Named moves, each a turn or a mirror, and the order they were made in; the first pair answered:
j783 (before |-> after):
|  2.993 | -3.298 |  4.624 | -3.212 |  4.301 |  0.570 | -3.352 | -5.614 | -1.161 | -4.395 | |-> | -2.977 | -1.242 | -3.729 | -7.116 | -0.259 |  2.905 |  6.975 |  1.398 |  0.127 | -2.897 |
| -3.162 |  0.723 | -1.871 |  1.561 |  0.261 | -1.922 |  3.678 |  2.689 |  2.025 |  2.384 | |-> |  0.257 | -0.473 |  2.980 |  4.200 |  3.177 | -3.020 | -1.989 | -1.226 |  0.926 |  1.206 |
|  0.336 | -0.354 |  1.081 | -3.135 |  1.765 |  0.604 |  2.179 | -2.316 | -1.012 | -1.274 | |-> |  0.357 | -0.113 |  1.140 | -2.933 |  1.725 |  0.790 |  2.035 | -2.047 | -1.219 | -0.924 |
j793 (before |-> after):
|  0.232 | -1.524 |  0.386 | -1.548 |  0.671 |  0.339 | -0.147 | -1.544 | -0.570 | -0.359 | |-> | -0.552 | -1.735 | -0.526 | -1.710 |  0.627 |  0.392 |  1.454 | -0.378 | -0.224 |  0.210 |
| -0.787 | -0.327 | -0.117 | -2.585 | -1.473 |  1.811 |  2.579 | -0.555 | -5.039 | -0.987 | |-> |  0.682 | -0.469 |  2.452 | -0.810 |  0.055 |  0.015 |  1.632 | -1.434 | -5.674 |  0.254 |
|  0.264 |  2.144 |  1.965 |  5.085 |  1.099 | -1.287 |  1.387 |  1.895 |  2.438 |  2.501 | |-> | -0.312 |  1.651 |  1.656 |  2.529 | -0.279 |  2.868 | -3.677 |  0.143 |  4.301 | -2.547 |
|  2.316 | -2.334 | -3.225 | -3.304 |  1.506 |  1.165 | -0.793 | -2.324 |  1.456 | -1.494 | |-> |  1.824 | -0.991 | -3.263 | -2.144 |  2.151 | -1.591 |  3.034 | -0.463 |  0.379 |  2.126 |
j248 (before |-> after):
|  0.410 |  1.351 |  2.276 |  6.019 |  2.201 | -1.220 |  0.964 |  0.269 | -0.815 |  5.048 | |-> | -2.116 |  1.114 | -0.394 |  1.551 |  0.963 |  0.017 |  5.862 |  1.213 | -1.691 |  5.730 |
| -0.134 | -0.162 | -0.065 | -0.003 | -1.006 |  1.856 | -6.031 | -2.804 |  1.792 | -3.276 | |-> |  0.519 |  1.585 | -0.267 |  5.165 | -0.993 | -0.945 | -5.644 |  0.287 |  2.220 | -0.257 |
| -1.853 | -1.103 | -1.277 | -2.144 |  0.807 |  1.701 |  1.088 |  0.816 | -0.259 | -0.775 | |-> | -1.149 | -1.511 | -0.227 | -1.576 |  1.167 |  1.711 | -1.362 | -0.438 | -0.561 | -1.990 |
Then:
(2 to 4 moves a pair)
| -4.594 | -0.437 | -1.525 | -1.422 |  0.135 | -0.074 |  5.052 |  2.012 |  0.502 |  2.748 | |-> | -1.039 |  0.283 |  3.222 |  4.639 |  2.522 | -2.877 | -1.540 |  0.743 |  1.399 |  3.167 |	j248, j783, j248, j248
|  0.961 | -1.094 |  3.197 |  4.433 |  1.250 |  2.647 | -5.946 | -2.894 | -1.015 | -3.854 | |-> |  1.897 | -1.985 |  5.036 |  4.133 |  4.068 | -1.783 |  0.170 | -2.997 | -4.340 |  1.353 |	j248, j248, j248, j793
| -2.596 |  3.428 | -3.398 |  3.119 | -1.597 | -0.535 |  0.622 |  2.618 |  2.070 |  0.834 | |-> | -0.791 |  0.001 | -0.531 | -1.922 | -0.226 |  2.352 | -3.687 | -3.797 | -0.108 | -3.829 |	j248, j248, j783
| -1.966 |  0.908 | -1.624 |  0.450 | -0.865 | -0.390 |  4.480 |  2.526 |  1.436 |  2.295 | |-> | -0.589 | -1.978 |  1.155 | -4.508 |  0.991 |  1.778 |  2.018 | -2.962 | -1.152 | -0.406 |	j248, j248, j793, j248
|  0.588 |  2.825 | -0.788 |  5.350 | -2.111 |  1.283 | -7.642 |  2.060 |  4.019 | -3.377 | |-> | -2.463 |  3.776 | -3.738 |  2.884 | -2.591 | -1.679 |  4.043 |  6.832 |  2.427 |  2.528 |	j248, j793, j248
|  1.611 | -0.810 |  2.099 |  1.733 |  0.983 | -0.110 | -5.572 | -2.859 | -0.467 | -1.246 | |-> | -0.789 | -2.200 | -0.605 | -5.211 | -0.633 |  2.595 | -0.015 | -3.239 | -1.424 | -1.898 |	j248, j248, j248, j248
|  2.169 |  0.103 |  2.726 |  3.274 |  3.395 | -5.024 |  1.632 | -0.465 | -2.162 |  4.785 | |-> |  1.398 | -2.744 |  2.431 | -3.760 |  3.300 | -0.782 |  0.858 | -4.743 | -4.103 |  0.559 |	j248, j248, j248
